In the rows, 128 means zero.
Each path below is one point turned by a fixed rotation once a step. After each direction that follows a path, write how fast that rotation turns it, in deg/step (0 if it stays still).
Each turn is a multiple of 5 degrees from 10 to 175, or 0.
Each row of a path follows its step; steps can be skipped.
Path 1:
step 0: [140 127 133 124 124 132 144 120 136 134 127 125 122 133 123 131 120 120
 122 132 136 128 132 125 121 137 137 126 138 124 133 134 123 129 135 119
 133 127 130 128 130 132 139 121 120 137]
step 2: [124 129 134 116 131 127 127 135 136 133 112 128 132 131 132 128 118 123
 140 137 133 118 133 133 141 118 128 127 129 125 144 134 116 124 132 130
 128 124 124 129 125 131 131 128 128 126]
step 4: [126 126 126 117 122 125 131 122 134 131 127 125 123 135 138 130 129 114
 125 133 130 130 113 141 128 126 139 135 127 122 123 136 128 125 127 132
 121 122 127 135 137 117 129 117 123 136]
step 5: [127 124 133 120 123 123 123 121 130 139 118 121 120 126 134 117 126 119
 139 135 127 131 127 121 127 126 141 138 129 121 122 135 127 130 134 126
 122 115 129 130 127 132 133 122 118 121]
step 6: [125 120 127 122 118 135 132 127 126 123 115 125 128 129 117 128 128 117
 125 132 130 127 131 125 136 130 146 134 130 124 128 128 124 127 144 126
 132 118 129 129 125 132 125 142 118 125]
step 7: [126 124 122 123 129 137 134 123 124 131 119 120 135 128 131 138 123 112
 128 133 132 133 139 128 135 130 139 134 127 121 134 128 127 125 132 137
 133 134 117 125 128 120 118 125 119 139]
step 9: [124 128 130 120 122 139 128 129 134 137 123 128 127 130 136 128 127 134
 119 136 133 125 119 131 133 121 138 140 126 129 129 133 129 120 133 116
 139 118 133 127 115 120 119 125 131 124]
step 10: [127 126 121 123 126 136 129 131 139 133 125 120 133 126 137 128 127 122
 128 133 119 131 125 134 119 134 152 129 124 131 130 138 129 134 133 126
 137 128 119 126 124 127 122 123 136 120]
step 11: [139 134 132 119 132 127 135 115 135 121 117 119 129 132 132 123 123 117
 124 123 117 133 129 132 119 138 137 131 128 129 134 135 124 133 134 133
 130 118 132 121 117 124 129 127 126 132]
Speeds:
[126 128 130 126 123 125 128 130 130 128 129 129 130 131 130 124 127 131
 128 124 125 130 126 129 128 129 129 128 128 127 125 128 128 130 128 126
 128 128 125 128 127 126 128 126 129 129] => 60
[130 126 129 127 129 130 129 131 130 131 128 130 128 128 126 126 128 130
 129 129 129 128 127 126 129 129 130 128 132 129 132 126 128 127 128 128
 132 133 131 125 128 126 127 126 131 131] => 45
[130 127 133 132 126 130 129 128 130 125 126 124 127 128 125 126 128 130
 126 126 127 126 127 126 128 130 126 129 129 126 130 128 129 128 127 126
 128 125 131 130 125 129 130 129 128 130] => 130
[126 128 126 124 126 131 128 130 125 130 128 126 128 130 125 130 126 129
 128 129 129 130 128 125 127 129 125 128 131 128 126 128 129 129 128 129
 128 126 125 124 127 131 130 129 127 132] => 55
[128 129 129 133 125 130 130 127 130 128 129 127 129 129 125 133 133 126
 129 128 127 129 128 131 128 126 130 126 128 126 126 128 131 126 129 127
 131 129 125 127 129 129 128 125 130 130] => 115
Path 2:
step 0: [140 134 134 134 130 128 132 127 135 121 137 117 131 139 128 114 129 126
 129 120 122 117 133 133 127 132 122 130 124 121 130 131 126 125 125 128
 122 120 124 122 124 132 114 134 135 126]
step 1: [132 123 125 132 116 139 125 122 121 129 133 128 122 127 129 137 125 127
 117 121 129 129 125 119 131 133 131 132 132 127 133 128 121 117 147 136
 137 133 129 130 132 128 130 120 130 121]
step 2: [127 118 124 124 130 125 127 134 121 131 118 123 133 118 127 132 115 132
 133 133 127 124 124 127 127 131 132 115 125 135 140 135 125 129 121 125
 120 137 136 124 127 134 127 129 129 143]
step 4: [127 125 125 135 127 137 134 124 135 123 130 126 132 115 136 133 135 130
 128 119 124 132 138 113 127 120 126 135 130 140 121 125 129 120 124 128
 136 137 124 138 123 127 133 132 127 124]
step 5: [137 129 130 128 131 125 131 132 121 131 131 133 133 123 124 127 122 129
 125 130 123 131 131 128 114 126 143 121 133 122 138 128 132 143 132 121
 131 118 125 125 113 129 135 129 129 135]
step 6: [118 128 131 136 135 132 127 129 136 121 123 128 122 134 120 133 124 123
 129 132 122 124 123 137 125 125 123 138 124 109 126 120 122 131 124 128
 133 133 127 122 133 138 119 118 129 126]
step 10: [135 130 132 130 132 134 132 121 129 121 116 120 116 121 127 123 124 123
 139 139 133 134 129 126 123 122 133 125 126 134 130 130 136 120 116 133
 124 125 128 138 131 122 128 138 123 131]
step 11: [122 136 128 123 129 122 118 128 132 133 126 137 131 129 129 132 144 121
 120 136 125 119 138 117 117 120 132 123 121 123 126 128 127 131 135 124
 132 128 127 126 121 117 130 129 135 124]
step 12: [128 125 132 143 129 114 131 134 134 119 132 125 138 119 135 135 131 127
 130 119 126 135 130 133 132 123 116 139 132 121 136 132 135 134 131 124
 127 124 131 125 128 138 129 127 128 129]
Speeds:
[130 125 127 127 128 127 127 129 129 128 126 128 125 124 126 126 127 128
 127 128 130 124 126 130 129 128 125 125 129 133 124 130 127 125 129 129
 128 129 130 129 126 125 129 125 127 130] => 55
[129 127 130 126 129 131 132 126 126 127 127 126 131 129 131 127 125 128
 129 129 127 125 130 128 129 126 130 129 130 130 125 127 125 131 130 128
 130 131 127 127 127 131 129 125 129 130] => 25
